One turn sends every row of this set to another row. A few are shown first. Where does it send the rows asked after them?
zaret: [-1.05 -0.15 -2.20 -0.40 -0.51 -0.16  1.13  0.62  2.16 -0.33 -0.11  1.20
 -0.37  0.78]
dobim: [-2.62 -1.22 -2.00 -0.09 -0.32  0.92  0.71  0.84  2.46 -1.18  0.67  0.69
 -1.08  1.32]
dad: [-0.28 -1.58 -2.11 -0.83 -0.60  1.00  0.97  0.65  2.62  0.16 -0.36  0.23
 -0.74  1.18]
munib: [-0.63 -0.55 -2.42  0.27  0.02  1.45  1.19  0.87  0.75  1.88  0.48  0.92
  0.32  1.60]
lono: [-2.31 -2.29 -2.87 -1.09 -0.20  0.12  0.61 -0.75  0.92  0.91  0.99  1.59
 -1.47  0.81]
piz: [-2.04 -1.40 -1.52  0.42 -1.08  1.09 -0.21  1.95  2.28  0.61  0.70  1.09
 -1.54  1.25]
Dazu: [-1.42 -1.34 -2.13 -0.21  0.12 -0.38  1.43 -0.81  0.93 -0.57  0.74  0.93
 -0.35  1.18]
Lata: [-0.19 -2.00 -2.05  0.02 -0.97  0.53  0.26  0.47  2.22  0.45  0.52 -0.33
 -1.02  1.78]
tak: [-3.09 -1.19 -2.45 -1.14 -0.49  1.07  0.51  1.13  0.28  1.32  1.66  0.42
 -0.38  1.89]
mizo: [-3.41 -1.27 -1.78 -0.76  0.04  0.51  1.03  0.63  0.14 -0.08  1.07  0.39
 -2.21  1.52]
Dig: [-3.63 -1.17 -1.81 -0.86 -0.59  1.20  0.49  1.10  0.47  0.70 -0.19  1.18
 -0.91  0.78]
Bot: [-0.14 -1.45 -1.64  0.26 -0.70  1.33  1.30  0.72  1.73  0.07 -0.16 -0.37
 -1.49  1.53]
Vages: [-0.31 -1.48 -1.57  0.32 -0.53  0.49  1.93 -0.33  0.99  0.65  1.21 -0.20
 -1.03  1.34]
momad: [-0.82 -0.69 -2.68  0.91 -0.48 -0.27 -0.34  0.70  2.20  0.57  0.76  0.76
 -1.28  1.68]
Til: [-3.43 -1.17 -2.23 -0.26 -0.25  0.86  0.73  0.50  2.01  1.61  0.36  0.58
 -2.59  1.39]
Mus: [-0.47 -1.35 -2.97 -0.76 -0.12 -0.34  0.41 -0.63  1.56  0.33  1.04  0.21
 -1.89  1.30]
vogef: [-0.62 -0.03 -2.27  1.25 -0.88  1.16  1.21  1.05  0.99  0.17  0.22  0.69
 -0.90  1.40]
Tud: [-0.19 -0.32 -2.50 -1.47 -0.37  0.70  1.76  0.24  1.12  0.92  0.35  0.20
 -0.46  0.99]
Refe: [-3.18 -1.01 -2.62 -0.25 -1.19  1.89  1.15  0.69  1.17  1.96  0.78  0.45
 -0.94  1.54]
maza: [-0.87 -1.40 -1.98  0.61  0.45  0.15  0.12  0.55  1.48  1.25 -0.03  1.66
 -2.52  1.00]
zefoz: [-0.84 -2.20 -3.01  0.50  0.81  0.96  0.01  1.60  0.86  1.10  0.36  1.25
 -0.71  1.53]
Gaz: [-2.41 -0.42 -2.41 -0.53  0.10  1.03  0.44  0.59 -1.01  0.52  1.11  0.34
 -1.43  1.09]
zodol: [-0.07 -1.82 -2.67 -0.27 -0.58  1.04  0.64  0.18  2.09  1.88  1.02  0.85
 -0.68  1.05]
Ror: [-2.35 -0.61 -2.82 -1.03  0.45  0.53 -0.68  0.82  0.04  1.53  1.26  0.61
 -1.31  1.20]
Repor: [-3.72 -1.13 -1.77 -0.64  0.05  0.15 -0.20  0.99  1.03  1.30  0.58  0.25
 -0.85  1.69]
keke: [-3.64 -1.15 -1.77 -0.74 -1.04  0.40  1.69 -0.10  1.21  0.69  0.80  0.22
 -1.25  1.28]
vari: [-2.15 -0.47 -1.34  0.22 -0.59  1.34  1.09  1.81  1.80  0.29  0.95 -0.08
 -0.13  1.91]
Nugok: [-3.67 -1.14 -2.35  0.30  0.10  1.58  0.29  0.81  0.29  0.56  0.39  0.26
 -1.47  1.77]
sirab: [-1.33 -1.90 -1.89 -0.31  1.47 -0.51  0.94  1.09  1.18 -0.06 -0.11  1.00
 -1.20  1.13]
nup: [-2.56 -0.37 -2.26 -1.62  0.54  0.47  0.30  0.73  0.00  0.60  0.33  1.11
 -1.67  0.37]
kolak: [-1.68 -1.42 -1.53  0.17 -0.09  0.46  0.87  0.64  0.14  2.63  0.90  0.65
 -2.25  1.46]
pili: [-0.44 -1.33 -2.07 -0.38  0.52  0.85  1.73 -0.08  2.24  0.58 -0.05  0.83
 -2.07  0.58]
Degu: [ 0.15 -0.87 -2.48  0.14 -0.67  1.22  0.82  0.62  0.63  1.37  0.41  0.44
 -2.46  1.11]
padoz: [-1.00 -1.95 -1.83  0.15 -0.02  0.37  1.41  1.20 -0.25  0.14  0.53  0.79
  0.17  1.30]
Meb: [-2.14 -0.67 -2.65 -0.94  0.94  1.53  2.28  0.00  0.53  1.35  0.40  0.46
 -0.68  1.37]
ritag: [-3.03 -1.07 -2.36 -1.24  0.25  1.43  0.31  1.67  0.99  1.43  0.38  1.30
 -2.14  1.17]

mizo turns into ritag
Ror turns into Gaz
lono turns into kolak
Now these:
Nugok turns into Dig
Tud turns into Mus
zefoz turns into padoz
momad turns into vogef
Vages turns into pili
keke turns into Til
munib turns into Dazu
vari turns into dobim
Bot turns into dad

One turn sends every row of this set to another row. A few are shown first. Where does it send the rows asked after them?
loziz: [ 0.39 -0.64 -0.50 -1.20 -0.81  0.36  1.36  0.36 -0.22 -0.15 -0.29  0.58
  0.33  1.08 -1.10  0.71 -1.11  0.10 -0.87 -0.46  0.78 -0.45  0.66]
moraf: [ 0.93 -0.86  0.42 -1.48  1.02  0.59  1.20  0.57 -0.23  0.52  0.45  0.79
  0.40  0.58  0.39  1.27 -1.10  0.10 -0.60 -0.31  0.53  0.07 -0.22]
vavuf: [ 0.13  0.80  1.78  0.03 -0.18 -0.35  0.38  0.55  0.42  0.38  1.10 -1.30
 -0.06 -0.02  0.91 -0.90  0.19  0.50  0.38  0.28 -0.22  0.17  0.20]
komor: [ 0.05  0.01 -0.68 -1.32  0.98  1.57 -0.41 -0.59  0.26 -0.13 -0.63  0.89
 -1.34  1.35 -0.24 -0.65  0.24  0.71 -0.13 -1.05  0.17 -1.34  0.42]
kiv: [ 0.24 -0.29  0.44  1.09 -0.06  1.08  1.69 -0.86  0.86  0.94 -1.04  0.34
  0.00  0.01 -0.36  0.46 -0.17  1.42  0.72  0.94  0.77 -0.97  0.07]
lum: [ 0.35  0.53  0.99  0.12  0.07  1.20  1.48 -0.27 -0.01  0.40 -0.98  0.13
 -0.39  0.04  0.09  0.45 -0.69  1.06  1.86  1.05  1.04 -0.88  0.36]
Tago: [ 0.86 -0.79  0.11  0.20 -0.61 -0.87  0.25  0.28  0.70  0.40 -1.46  0.87
  0.46 -1.18 -0.79 -0.59 -0.54  1.10  0.07  0.61  0.73  0.24  0.35]
kor: [ 0.71 -0.38  1.52 -1.01 -0.37  0.24  0.90  0.93  0.48  1.04 -0.43 -0.56
  0.56 -0.28  0.90 -0.53  0.27  1.54  0.43  0.67 -0.25 -0.18  0.57]
lokeb: [-0.12  0.20 -0.28 -0.95  1.62  1.16 -0.33 -0.81  0.00 -0.17  0.17  0.63
 -0.76  1.10  0.76 -0.21  0.53 -0.47  0.40 -1.44  0.30 -1.22 -0.11]
Busel: [ 0.30  0.42  0.35  1.25 -0.42 -1.45 -0.29 -0.12  0.63 -0.25  0.04  0.12
 -0.18 -0.90 -0.82 -0.95 -0.63  0.03  0.03  0.21  0.77  0.60 -0.04]
Pogu: [ 0.05 -0.02  0.73 -1.54  0.02  0.48 -0.20  0.62  1.47  0.75 -1.02  0.96
  0.16 -0.65 -0.11 -1.62  0.15  1.65 -0.64 -0.49 -0.45  0.19 -0.39]
zepu: [-0.10  0.06  0.03 -1.94  1.08  1.45  0.10 -0.80 -0.09 -0.32 -0.60  0.64
 -0.92  1.23  0.47 -0.08  0.66  0.44  0.22 -1.37  0.60 -0.93 -0.04]
Fet: [ 0.84 -1.28  0.34 -1.18 -0.02  0.72  1.42 -0.79  0.58  0.46  0.98 -0.03
  0.01 -0.01 -0.56  0.31 -1.14 -1.10 -0.67 -0.16  0.94 -0.56  0.51]
Dolut: [ 0.07 -0.38 -0.68 -1.39  0.64  1.30 -0.09 -1.52  0.51  0.09 -0.91  0.87
 -1.08  0.75 -0.83 -0.55  0.24  0.53 -0.55 -1.12  0.87 -1.24 -0.29]
kazet: [ 0.15  0.54  1.90 -1.00 -0.37  0.12  0.81 -0.25  0.38 -0.12  0.43 -0.33
 -0.60  0.18  0.63 -1.56  0.91 -0.19  0.28 -0.64 -0.81  0.31 -0.54]
gese: [-0.11  0.25 -0.34 -0.76  0.63  0.32  0.23  1.32  0.14 -0.12  0.53  0.57
 -0.19  1.37 -0.30  0.73 -1.42  0.59 -1.19 -0.68  0.26  0.35  0.43]
dolaf: [-0.84  1.68  0.95  0.76  0.69  0.91  0.23  0.00  0.98 -0.31  0.31 -0.07
 -0.47 -0.20  0.25  0.08 -0.84  0.97  1.29  0.29  1.39 -0.19  0.50]
Sivul: [-0.18 -0.17 -0.42 -0.44 -0.40  0.47  0.46 -0.02  0.94 -0.19  1.06 -0.23
 -0.56  0.79 -1.24 -0.24 -1.47 -0.59 -1.28 -0.54  0.66 -0.28  1.09]
Mifev: [ 0.73 -0.16  1.32 -1.27  0.00  0.83  0.52  0.67  0.71  0.76 -0.01  0.48
 -0.04  0.08  0.70 -1.70  0.74  0.92  0.13 -0.11 -1.49 -0.60  0.09]
sak: [ 0.02 -0.23 -0.98 -0.42  1.17  1.02 -0.54 -1.56  0.62  0.26 -0.15  0.82
 -0.92  0.61 -0.52 -0.69  0.13 -0.38 -0.36 -1.19  0.59 -1.52 -0.32]
peva: [ 0.45 -0.27 -0.43 -0.38 -0.02 -0.33 -0.45  0.49  0.89  0.55 -1.53  1.72
  0.44 -0.94 -0.66 -1.58 -0.43  0.33  0.02 -0.35 -0.34 -0.29 -0.28]
Kir: [ 0.10 -0.12  0.58 -0.27 -0.04 -0.10 -0.37  1.28  1.47  0.72 -0.80  0.03
  0.01 -0.56  0.04 -0.94 -0.49  2.06 -0.39  0.46  0.00  0.56  0.88]
Ripul: [ 0.07  0.25  0.68  0.85  0.24  0.82  1.36 -0.66  0.63  0.17 -0.28  0.80
  0.84 -0.70  0.20  0.67 -0.15  0.69  1.50  0.52  1.52 -1.13  0.29]
Nev: [ 0.52  0.30  0.78  0.17 -0.40 -0.67  0.53 -0.38 -0.19 -0.30 -0.07  0.43
 -0.32 -0.10  0.05 -1.52  0.33 -1.50  0.94 -0.48 -0.69 -0.16 -0.43]
sako: [ 0.89  0.14  1.31  0.49 -0.76 -1.12  0.98 -0.43 -0.37  0.11  0.44 -0.46
  0.39 -0.65  0.07 -0.55  0.13 -0.49  0.83  0.40  0.50 -0.14 -0.34]
pemi: [-0.66  1.13  0.70  1.01  0.40  1.15  0.58 -0.20  1.21  0.45 -0.43 -0.51
 -1.36  0.51 -0.31 -0.11 -0.86  1.72  0.50  0.73  0.68 -0.03  0.27]
dilet: [-0.95  0.85  0.44  1.75  0.58  0.77  0.46 -0.57  1.88  0.22  0.24  0.15
 -0.11 -0.24 -0.19  0.09 -0.30  1.31  0.16  0.19  1.13 -0.27  0.20]
Kove: [-0.14  0.42  0.16 -0.11 -0.37 -1.01 -0.17 -0.42  0.57 -0.31 -1.08  0.91
 -0.10 -0.82 -0.74 -1.45 -0.27 -0.78  0.19 -0.87  0.34  0.64 -0.92]
buta: [ 0.36 -0.39  0.50 -0.73  1.42  0.71  0.29  0.16  0.95  0.49  1.80 -0.02
 -0.49  0.30  0.22  0.31 -1.44 -0.61 -1.02 -0.39  0.42  0.24  0.24]
bapi: [-0.14 -0.14 -0.28 -1.00  1.28  0.90 -0.01 -1.74  0.27  0.04 -0.12  0.60
 -0.50  0.48  0.18 -0.13  0.53 -0.65  0.01 -1.51  1.01 -1.11 -0.82]

kazet turns into Nev
moraf turns into buta
Now these:
komor turns into zepu
Kir turns into kor
lum turns into dolaf

